In the data rows, zero lies at 4.5, halfway between 4 and 5.
Here are some rows, each followed by its group. Rows of different groups can look alike.
[7 8 5 8 6 5 7 9 7 7 7 6 8 6 6 5 7 8 6 8 4 9 6 7 9 6 5 7 5 9 7 9 6 6 4 6 9 6 6 4 3 5 9 3 6 5 8 6] 0
[7 4 2 7 6 5 5 5 5 5 8 4 6 6 8 4 7 5 6 6 7 5 5 7 6 5 8 4 8 5 5 5 7 4 6 5 7 5 5 5 6 6 6 7 7 6 5 5] 1
[3 4 8 6 4 5 5 6 3 5 2 8 2 2 4 6 5 6 4 7 3 2 6 4 5 4 1 8 1 6 7 7 5 5 6 2 2 7 5 4 4 8 3 2 2 4 4 5] 2
[5 2 3 6 7 4 7 7 5 5 6 3 6 7 7 6 5 7 7 4 8 6 4 6 4 4 6 5 6 6 3 3 6 6 4 7 5 6 3 6 7 4 4 8 5 4 5 4] 3
[6 5 6 6 9 9 8 8 7 6 6 6 7 9 4 9 7 8 8 6 9 7 8 8 8 9 5 7 7 7 7 5 8 9 9 8 2 8 9 9 8 6 6 9 6 7 7 7] 4
[4 3 5 3 3 2 2 3 5 5 3 5 3 3 2 3 3 3 3 4 3 3 3 2 3 4 3 5 2 3 4 4 2 3 3 4 3 3 3 3 4 5 2 3 4 4 5 2] 2
[2 4 5 3 6 5 5 5 5 6 4 4 4 6 4 5 3 5 5 3 7 4 3 4 4 5 4 5 4 4 5 4 4 6 4 5 3 5 6 5 5 5 2 7 4 4 5 2] 3
[4 7 6 7 7 8 8 4 7 7 4 6 5 5 6 7 5 6 6 7 5 5 8 6 6 7 3 6 4 6 6 6 6 8 7 6 3 7 8 7 5 6 5 5 5 7 7 8] 4
[5 3 4 2 5 5 3 3 6 7 3 4 5 5 4 4 5 1 5 3 1 5 3 4 4 5 4 3 3 5 6 2 3 6 4 6 2 3 6 4 6 5 4 3 5 3 6 4] 5
[9 3 2 5 4 8 4 3 7 3 6 4 4 7 4 8 9 4 6 7 5 2 7 7 7 8 7 4 7 3 6 5 7 9 7 7 3 5 9 8 5 2 8 6 9 6 6 8] 6
[3 4 4 4 4 4 5 3 4 4 2 4 2 4 4 2 3 3 3 4 4 2 5 4 2 3 2 3 2 4 3 3 2 2 2 3 2 5 2 2 3 3 3 4 3 4 4 5] 7
[5 3 5 3 3 4 4 4 3 3 3 4 2 3 3 3 5 3 3 4 3 4 4 4 4 3 4 5 3 3 3 4 3 4 2 3 4 3 4 3 4 5 4 3 5 3 2 4] 6
[4 5 3 5 5 6 6 4 5 6 5 5 4 5 6 6 5 4 4 5 6 4 6 5 5 6 5 3 5 4 5 4 5 7 5 5 4 5 7 5 4 4 4 6 4 5 6 6] 4
[3 5 7 5 5 5 6 4 5 5 5 6 5 4 4 4 3 4 4 5 4 4 6 4 3 4 4 6 4 4 5 5 4 2 5 4 5 5 2 5 3 6 4 5 4 5 5 6] 2
[5 2 2 2 3 4 2 2 4 5 2 3 3 3 1 3 5 1 3 3 3 3 2 3 2 3 4 2 3 3 4 2 3 4 2 4 2 1 4 2 3 3 4 3 5 3 4 4] 6
[4 7 4 7 7 7 8 5 4 6 4 7 4 4 7 5 5 6 5 7 6 5 8 6 5 5 3 4 4 7 4 6 4 6 5 3 5 8 6 5 3 4 6 4 3 7 5 8] 7
[5 7 5 6 7 6 8 7 4 5 5 6 5 6 6 4 4 6 5 6 6 7 7 6 7 3 6 5 6 6 3 7 5 4 4 5 7 7 4 4 5 5 7 7 3 6 6 7] 7
[4 5 5 2 7 4 7 7 8 8 4 6 6 7 3 6 3 7 7 3 8 6 3 3 4 7 2 5 6 6 7 3 6 6 3 7 3 6 5 6 7 6 3 8 6 3 8 4] 3
[7 2 3 3 2 5 3 3 5 4 4 2 2 5 4 4 7 2 4 5 2 3 3 5 3 2 5 3 5 2 4 3 4 2 4 4 3 3 2 1 3 3 6 3 7 4 3 5] 6
[3 4 4 5 3 3 3 3 5 5 6 3 4 3 6 3 2 3 3 4 4 3 3 5 4 4 6 3 6 3 4 3 5 4 4 4 5 2 4 4 4 4 3 4 3 4 5 2] 1
[2 3 6 4 5 2 4 4 6 6 4 5 4 5 5 3 3 4 5 4 6 5 3 4 3 5 5 5 5 4 6 4 4 3 3 5 4 4 3 4 4 5 2 6 5 3 6 3] 5
[3 3 7 5 3 3 4 5 2 4 2 7 2 2 3 5 4 5 3 6 2 4 5 3 4 3 2 7 2 5 5 6 3 4 5 1 4 6 4 3 4 7 4 2 2 3 3 4] 2
[3 2 4 2 2 4 3 4 4 4 2 3 2 3 2 3 4 2 2 2 3 3 3 2 3 3 2 4 2 3 4 3 2 4 2 3 3 3 4 3 2 4 3 3 3 2 4 3] 5
[2 4 8 6 4 5 4 6 2 4 4 7 4 4 3 5 4 6 4 6 5 3 5 4 4 5 4 8 3 5 6 7 4 6 5 4 4 6 6 4 4 7 3 5 2 4 4 3] 2
[4 3 7 5 2 3 3 5 4 4 3 7 3 3 4 5 4 5 3 6 2 4 5 3 5 3 4 7 4 5 5 6 3 3 5 3 5 6 3 3 5 7 5 3 2 2 4 3] 2
[4 5 8 6 5 5 5 6 4 5 5 8 5 6 4 6 5 6 5 7 6 4 6 3 5 4 4 8 4 6 7 7 5 5 6 5 5 7 5 5 5 8 3 6 4 5 4 3] 2
[3 3 3 3 2 7 2 1 3 3 3 2 3 2 3 6 4 2 5 3 3 2 5 5 5 6 3 3 3 2 4 1 5 7 6 2 3 3 7 6 4 3 3 4 2 4 4 4] 4
[4 3 5 3 2 2 3 3 3 3 3 5 3 2 2 3 2 3 1 4 2 3 3 1 3 2 3 5 2 3 3 4 2 2 3 2 3 3 3 3 4 5 3 2 2 4 3 3] 2
[2 5 3 3 3 3 2 4 3 4 4 2 5 3 4 4 2 4 3 2 3 4 3 3 4 4 4 3 3 3 3 4 4 3 5 4 4 2 3 4 3 3 4 4 3 5 3 2] 8
[4 4 3 5 4 4 5 6 3 4 5 4 4 4 6 2 3 4 3 4 4 6 5 5 6 3 5 4 6 5 3 6 5 3 3 3 6 4 3 3 3 3 6 5 3 4 4 5] 0
[8 6 3 6 4 6 3 4 6 6 7 4 7 6 7 5 8 6 5 6 3 5 4 6 5 5 7 3 7 4 5 4 6 5 6 6 6 2 5 6 5 5 7 2 8 7 6 7] 6
[2 3 3 5 3 5 4 3 4 4 5 3 3 2 6 4 2 2 3 4 3 3 4 5 3 4 5 3 6 3 3 3 5 5 4 3 5 4 5 4 3 3 3 3 3 3 4 4] 1
[4 4 5 3 3 3 4 4 3 4 3 4 4 3 4 3 4 3 2 3 2 4 3 3 4 3 3 5 4 4 3 4 3 2 3 3 4 3 3 3 4 4 4 2 4 4 3 4] 0
[2 2 5 4 4 3 4 3 2 2 4 4 2 4 4 3 1 3 4 3 5 3 2 4 2 3 4 5 4 2 3 3 3 4 2 4 3 3 4 3 4 4 2 5 1 2 2 3] 1
[5 4 5 2 3 4 3 3 5 5 4 4 4 3 3 3 5 3 3 3 2 3 3 3 3 4 4 4 3 3 4 3 3 3 4 4 4 3 3 3 2 4 4 2 5 4 5 4] 6
[6 7 2 7 4 6 5 8 4 4 6 5 6 4 3 6 5 6 5 6 3 8 5 6 8 6 3 6 3 7 4 8 5 7 5 4 8 4 7 6 4 3 8 4 4 4 7 5] 0
[4 4 7 5 1 3 2 5 3 3 4 6 4 2 4 4 5 5 3 5 2 3 5 3 3 3 4 7 4 5 5 6 3 4 4 3 4 5 4 4 3 7 3 2 4 4 3 3] 2
[8 7 5 7 7 7 8 5 6 6 5 6 3 6 6 5 8 6 5 7 6 5 8 6 5 4 6 5 6 6 5 6 6 3 5 6 5 7 3 3 4 4 7 4 8 7 5 8] 7
[6 4 4 7 2 5 2 4 5 2 8 3 6 4 8 3 6 4 4 6 4 5 5 7 6 6 8 4 8 5 5 5 7 4 6 4 7 2 5 5 6 6 5 2 6 6 4 5] 1
[3 4 5 5 4 4 5 3 3 2 6 4 4 3 6 2 3 3 2 4 4 3 4 5 4 3 6 5 6 3 3 4 5 2 4 2 5 4 3 3 4 5 3 4 3 4 2 5] 1
[4 7 3 3 4 5 4 3 3 5 6 3 7 3 5 6 5 6 5 3 4 6 5 4 3 6 6 3 5 3 3 2 6 5 7 6 6 4 5 6 5 3 4 4 5 7 3 4] 8
[4 5 4 4 6 2 5 6 6 6 5 4 5 6 4 4 3 5 5 4 7 5 3 4 5 5 4 4 4 5 6 5 4 4 5 5 6 5 3 5 5 5 6 7 5 5 6 3] 3
[4 2 7 5 4 3 4 5 4 5 3 6 3 4 4 4 4 5 4 5 5 3 5 3 3 3 3 7 3 4 5 6 3 3 4 4 2 5 3 3 4 6 3 5 4 2 4 3] 2
[6 6 4 6 4 4 4 8 4 3 6 5 6 4 3 4 5 6 4 6 4 7 4 6 7 4 3 5 3 7 2 7 4 5 3 4 7 4 5 3 3 3 7 4 2 3 6 4] 0
[6 5 5 5 3 4 4 6 4 3 4 4 4 4 4 3 6 5 3 4 4 6 4 4 6 2 4 5 4 5 4 6 3 3 3 3 6 4 4 3 5 5 6 4 6 4 5 5] 0
[2 3 3 3 4 2 3 4 3 3 2 2 2 4 2 3 3 3 4 2 5 4 3 2 4 2 2 2 2 3 2 4 2 2 0 3 4 3 2 3 4 2 4 5 2 2 3 3] 3
[4 7 4 3 5 3 4 4 3 5 7 4 7 5 6 6 5 6 5 3 6 6 5 5 4 6 6 4 6 3 3 4 6 3 7 6 7 4 3 6 5 4 4 6 5 7 3 3] 8
[3 5 3 2 5 3 4 4 4 4 4 2 5 5 3 4 3 4 4 2 5 3 3 2 3 3 4 3 3 3 3 3 3 3 4 4 4 4 3 4 4 2 3 6 3 5 4 2] 3
[7 5 6 7 7 9 5 4 7 4 8 5 5 4 4 9 8 4 9 7 7 3 9 9 9 9 4 6 4 6 9 5 9 9 9 3 3 8 9 9 8 6 8 9 4 8 9 8] 4
[3 3 5 3 3 3 3 4 3 3 2 5 2 3 1 3 3 3 3 3 4 4 3 2 4 3 2 5 2 3 3 4 2 4 3 3 4 3 4 3 3 5 4 4 3 2 3 3] 2
[4 4 5 6 4 4 5 4 4 4 6 5 4 3 7 3 3 3 3 5 4 3 5 6 4 4 6 5 6 4 3 4 6 4 4 3 5 4 4 4 4 5 4 4 3 4 4 5] 1
[4 4 8 6 3 4 4 6 2 5 4 8 4 3 3 6 5 6 4 7 4 4 6 2 5 3 3 8 3 6 7 7 5 4 6 3 4 7 4 4 5 8 4 4 2 4 4 3] 2
[4 6 3 6 6 6 7 3 4 5 6 6 6 3 6 5 4 5 4 6 5 5 7 6 3 5 5 3 5 6 3 5 5 5 6 5 6 7 5 6 4 2 5 2 4 6 4 7] 7
[5 8 6 4 4 6 3 4 3 6 8 5 8 4 7 7 6 8 6 4 5 7 6 6 5 7 8 6 7 3 4 4 7 7 8 7 8 4 7 8 7 5 5 5 6 8 4 4] 8
[8 7 3 5 8 4 6 6 9 9 6 7 8 8 7 6 4 6 8 4 4 8 5 4 7 8 6 4 5 8 9 3 6 6 6 9 6 6 7 6 9 8 6 3 8 7 9 6] 5
[2 3 4 6 3 3 4 3 4 4 6 3 4 3 7 2 2 3 3 5 4 3 4 6 4 4 6 3 7 4 3 4 6 2 4 3 6 3 3 4 2 4 4 4 3 4 4 4] 1
[4 3 3 3 9 2 8 8 7 7 3 2 7 9 2 8 4 8 9 5 9 8 4 3 6 6 3 7 7 7 5 4 7 7 4 8 4 8 5 8 9 2 4 9 6 3 6 4] 3
[3 7 3 3 6 2 4 4 8 8 6 6 7 6 5 6 4 6 6 2 3 6 5 4 4 7 6 3 5 6 7 4 6 4 7 7 6 5 3 6 5 6 4 3 6 7 8 4] 5
[4 4 3 4 4 5 5 3 4 4 3 4 4 3 4 4 4 3 3 4 3 3 5 3 3 4 4 3 4 3 4 3 3 5 4 3 3 4 5 4 4 3 3 3 4 4 4 5] 4
[5 4 5 2 5 2 3 3 6 7 4 4 5 5 4 3 3 3 5 3 4 5 2 2 4 5 3 4 3 5 6 3 3 3 4 6 4 3 4 3 6 5 3 4 5 4 6 3] 5
[3 4 2 3 3 6 4 4 2 2 3 3 4 4 3 5 4 3 3 3 4 4 4 4 4 5 3 2 3 3 3 4 4 6 5 3 4 3 6 5 3 2 4 5 4 4 3 4] 4
[2 5 4 2 6 4 5 5 4 4 5 3 5 6 4 4 3 5 5 2 6 4 3 3 3 4 4 4 4 4 4 3 4 4 5 5 5 5 4 5 5 3 3 7 3 5 4 2] 3
[4 2 5 3 4 4 4 4 3 2 1 4 3 5 2 4 4 4 4 3 5 3 3 3 3 4 3 5 3 3 3 4 3 5 3 4 2 4 5 4 4 5 3 6 4 2 2 3] 3
[4 5 7 4 3 6 3 5 3 3 4 6 5 3 5 5 5 4 4 5 4 4 4 4 4 5 4 6 4 4 5 5 4 6 5 4 4 5 6 5 3 6 4 4 4 5 3 3] 2
[4 6 4 3 3 3 4 3 2 4 5 3 6 3 4 5 3 5 4 3 3 4 4 3 3 4 5 3 4 3 4 3 4 3 5 5 5 3 3 5 5 3 3 3 4 6 3 4] 8
[4 5 6 5 5 5 6 6 5 6 4 6 4 5 5 4 5 5 5 5 6 6 5 4 6 4 4 6 5 5 5 6 4 5 4 4 6 5 4 4 4 6 6 6 5 4 5 6] 0
[4 7 4 4 2 3 2 5 3 5 6 3 7 3 5 6 4 6 5 4 3 6 5 4 5 6 6 3 5 5 3 5 6 2 7 6 6 2 3 6 5 3 5 4 5 7 4 3] 8
[9 5 3 5 5 8 4 7 7 3 6 4 5 7 4 6 9 5 7 7 5 7 3 7 7 3 8 5 7 6 6 7 7 4 6 7 7 4 4 4 4 2 8 6 9 7 5 8] 6
[3 4 4 3 3 6 4 4 2 2 3 4 4 3 3 5 3 3 4 3 4 4 4 4 4 5 3 4 3 4 3 4 4 6 5 3 4 4 6 5 3 4 4 4 3 4 3 4] 4
[4 5 9 7 6 5 5 7 8 8 5 9 6 6 4 7 6 7 6 8 5 6 7 3 6 7 4 9 4 7 8 8 6 4 7 7 4 8 4 5 4 9 4 5 6 4 8 5] 2
[6 4 6 7 4 5 5 4 5 3 7 6 5 4 8 4 6 4 4 6 4 5 5 7 6 5 8 6 8 5 4 5 7 2 6 4 7 5 4 5 5 6 5 4 6 5 3 5] 1
[3 7 3 4 4 5 4 5 3 4 6 2 7 5 5 6 4 6 5 3 5 5 4 4 5 5 6 3 5 4 2 5 5 5 6 6 6 4 5 6 5 2 5 5 4 7 3 2] 8
[5 4 4 7 6 9 3 3 6 4 7 3 5 4 8 9 7 2 8 6 6 4 8 8 8 9 7 3 7 5 7 4 8 9 9 3 6 6 9 9 7 5 6 7 4 7 7 7] 4
[3 7 9 8 8 6 7 8 9 9 7 9 8 9 6 7 6 8 9 8 8 9 7 6 6 9 4 9 6 8 9 9 6 6 7 9 2 8 5 7 7 9 5 8 9 6 9 7] 5
[5 6 4 1 4 4 3 3 5 6 5 3 6 4 4 5 3 5 4 2 4 4 4 3 4 4 5 3 4 4 5 2 4 5 5 5 5 2 5 5 5 4 3 4 4 6 5 2] 8
[6 7 6 4 9 5 6 5 9 9 7 8 8 9 3 6 6 5 9 5 6 9 4 5 6 9 5 6 4 9 9 5 4 6 3 9 5 7 5 7 5 8 5 6 9 4 9 7] 5
[5 3 9 7 3 5 4 7 4 6 2 9 3 4 3 7 6 7 5 8 4 3 7 2 6 4 2 9 3 7 7 8 5 3 7 3 2 8 4 5 5 9 2 4 3 3 5 4] 2
[5 3 8 5 3 4 4 5 3 4 2 7 2 4 3 5 5 5 3 6 4 2 5 3 4 3 4 7 3 5 6 6 4 4 5 3 1 6 4 3 3 7 4 4 5 3 3 4] 2
[6 4 5 4 6 4 6 6 4 4 3 4 5 7 4 5 4 6 6 4 7 5 2 4 5 4 3 5 5 5 5 5 5 5 3 6 5 6 5 5 6 4 5 7 4 2 4 3] 3
[5 3 8 6 4 4 4 6 6 6 6 8 4 5 6 6 5 6 5 7 3 5 6 5 5 5 6 8 6 6 6 7 5 4 6 5 5 7 5 4 6 8 4 3 5 4 6 4] 2
[4 3 5 2 3 5 2 4 4 4 3 4 3 3 3 4 4 2 2 3 3 3 3 3 3 4 3 4 3 3 3 3 3 5 3 3 4 3 5 4 4 4 4 4 4 3 4 3] 4
[3 4 4 4 4 4 5 2 5 6 3 4 4 4 4 2 3 3 4 4 3 4 5 3 3 4 4 4 4 4 5 3 3 3 2 5 3 5 3 2 4 4 3 3 4 4 5 5] 5
[2 4 3 2 3 5 3 3 3 3 4 3 4 3 3 4 2 3 3 2 4 3 3 3 3 4 3 3 3 2 2 2 3 5 4 3 4 3 5 4 3 3 1 4 2 4 3 3] 4
[1 3 3 3 3 4 2 3 3 3 4 2 3 3 4 3 2 2 2 2 4 3 2 4 3 3 4 2 4 2 2 3 3 4 2 2 3 2 4 3 2 2 3 4 2 3 3 1] 1
[6 5 6 3 3 5 3 4 4 4 5 5 5 4 4 4 6 4 4 4 4 4 3 4 4 4 5 5 4 3 4 4 4 3 5 4 4 4 3 4 4 5 5 5 6 5 4 5] 6
[6 5 6 4 6 4 3 4 7 7 5 6 5 6 4 4 3 4 6 4 3 6 4 3 5 6 4 6 4 5 7 5 4 4 5 6 5 4 5 4 6 6 3 4 6 5 7 4] 5
[3 3 5 3 3 3 2 4 5 5 2 4 3 3 1 2 3 3 3 3 4 4 2 2 4 4 1 5 1 3 4 4 1 3 2 4 4 3 3 2 3 5 4 4 4 2 5 2] 5
[4 3 3 5 5 3 5 5 3 3 5 2 4 6 6 4 2 5 5 4 6 4 3 5 3 3 5 4 6 4 3 2 5 4 3 5 5 5 3 4 5 3 2 6 2 3 3 3] 1
[5 8 5 8 8 8 9 4 4 6 6 7 6 5 7 5 6 7 5 8 6 5 8 7 5 5 5 5 5 7 3 7 5 6 6 5 5 8 6 5 4 5 6 5 4 8 6 9] 7
[5 3 5 3 7 3 7 7 5 5 3 4 6 7 4 6 5 7 7 3 8 6 3 3 4 4 4 5 6 6 3 4 6 6 2 7 4 6 3 6 7 5 4 8 5 2 5 4] 3
Which 3 other groups have their centres nearest to the centre of group 3, nearest first?
5 4 8
Which 4 groups are nearest to each row below, nearest first, going by the distance to the centre of the group?
[5 5 3 4 5 3 5 6 4 3 4 3 5 6 4 4 4 5 5 4 6 6 3 4 6 3 4 4 4 5 4 6 4 4 4 5 6 5 4 4 5 2 6 6 4 5 4 3] ~ 3 0 8 1
[3 5 7 5 5 5 6 5 2 3 3 6 3 3 4 4 4 4 2 5 3 4 6 4 4 2 3 6 3 4 5 5 3 3 4 2 5 5 3 2 3 6 4 3 4 5 3 6] ~ 2 0 1 7
[3 5 3 4 2 4 2 5 4 4 4 3 5 3 3 4 3 4 3 3 2 5 3 3 5 4 4 3 3 4 4 5 3 4 4 4 5 1 4 4 3 3 5 3 3 5 4 2] ~ 8 1 6 0
[6 3 5 3 3 5 3 2 5 5 4 4 4 4 3 3 7 3 4 5 3 4 2 5 2 4 5 4 4 3 5 3 4 2 3 4 3 3 2 3 3 4 6 4 6 4 5 5] ~ 6 1 5 2
[5 5 5 5 5 5 6 3 4 3 5 5 3 3 6 3 6 4 3 4 3 3 5 5 3 3 5 5 6 4 3 4 5 3 3 3 5 5 3 3 3 5 5 3 5 4 3 6] ~ 1 6 7 0
[4 5 5 5 2 3 3 6 2 2 4 5 4 2 4 3 3 4 3 4 2 6 3 4 6 2 4 5 4 5 3 6 3 3 3 2 6 3 3 2 4 5 6 3 3 2 5 3] ~ 0 1 2 6
[4 4 7 5 4 6 5 5 2 3 2 6 2 3 3 5 3 5 4 5 3 4 5 4 4 5 2 7 1 4 5 6 4 6 5 1 4 5 6 5 4 6 4 3 1 4 3 5] ~ 2 4 0 1
Which 4 groups are nearest to each row below, nearest first, going by the distance to the group's nearest row?
[9 4 3 7 2 8 2 6 7 2 7 4 5 7 8 6 9 5 7 8 4 5 5 7 5 6 8 4 8 5 6 5 7 7 6 7 7 2 7 5 3 5 8 4 9 7 4 8] ~ 6 1 7 8
Which 4 groups are nearest to each row below, nearest first, going by the average distance to the group's rows?
[5 5 4 6 2 4 3 3 5 3 7 3 5 4 7 4 3 5 3 5 3 4 4 6 5 5 7 3 7 4 5 4 6 5 5 4 6 2 5 5 6 5 4 3 3 6 4 3] ~ 1 8 0 6
Which 5 groups are nearest to each row below, nearest first, going by the distance to the group's nearest row?
[5 4 2 4 4 4 5 3 4 4 2 4 2 4 3 3 5 3 4 4 5 2 5 3 2 3 4 2 3 3 4 3 3 3 2 3 2 4 3 3 3 3 4 5 5 4 4 5] ~ 7 4 5 6 3
Which 5 groups are nearest to each row below, nearest first, going by the distance to the centre of the group?
[3 3 2 3 2 3 2 4 2 2 3 1 4 2 4 2 1 3 2 2 3 4 2 3 4 2 4 2 4 3 3 4 3 3 3 3 4 1 3 3 4 2 4 3 2 4 2 2] ~ 1 8 6 3 0
[4 5 4 2 5 2 4 4 3 3 5 3 5 5 3 4 3 4 5 2 6 4 3 3 3 4 4 4 4 3 3 3 4 3 5 5 4 4 3 4 5 4 3 6 3 5 2 3] ~ 3 8 1 6 5
Which 5 groups are nearest to each row below, nearest first, going by the average distance to the group's rows?
[4 4 2 3 4 3 4 4 2 2 3 2 4 4 3 3 3 3 4 3 5 4 2 3 4 3 3 2 3 4 3 4 3 3 4 4 4 3 3 3 4 2 4 5 3 4 3 2] ~ 1 8 3 6 0
[5 1 7 5 2 3 2 5 3 3 1 7 1 4 4 5 4 5 3 6 2 4 5 1 5 3 2 7 2 5 5 6 3 4 5 2 2 5 4 3 6 7 3 3 2 2 4 2] ~ 2 0 1 3 6
[2 5 4 3 3 6 4 3 4 4 5 4 5 4 4 6 3 4 4 3 4 4 4 5 5 6 4 4 4 3 4 3 4 7 5 4 4 4 7 5 3 4 3 4 3 5 4 4] ~ 8 1 4 3 2
[8 5 5 5 5 6 6 4 6 3 5 4 3 6 4 5 8 4 5 6 5 4 5 6 4 3 6 5 6 4 5 4 5 4 5 5 4 5 4 3 4 5 7 5 8 5 3 6] ~ 6 7 0 1 8
[2 4 5 5 5 3 5 5 4 3 5 4 4 6 6 4 2 5 5 4 6 4 4 5 4 3 6 5 6 4 3 3 5 4 4 5 5 5 3 4 5 4 3 6 3 4 3 5] ~ 1 3 8 0 2
[4 4 6 5 3 3 2 6 4 4 4 5 4 3 4 3 4 4 3 4 3 6 4 4 6 3 3 6 4 5 4 6 3 4 3 3 6 4 4 3 3 6 6 4 4 3 4 3] ~ 0 2 1 8 6
[6 7 4 7 5 5 6 8 5 4 7 6 7 4 4 3 6 7 5 7 3 8 5 7 8 3 3 6 3 8 3 8 5 4 3 4 8 5 4 3 4 4 8 3 4 5 7 6] ~ 0 7 2 8 1
[4 4 3 4 4 2 3 6 3 3 4 3 4 4 3 2 4 4 4 4 5 6 3 4 6 2 3 4 3 5 3 6 2 2 3 3 6 3 2 3 3 3 6 5 4 3 4 3] ~ 0 1 3 8 2
[8 3 3 4 4 7 4 4 6 3 5 3 3 6 4 7 8 4 6 6 5 3 6 6 6 7 7 3 6 2 5 4 6 8 6 6 3 4 8 7 4 2 7 5 8 5 5 7] ~ 6 4 8 7 1
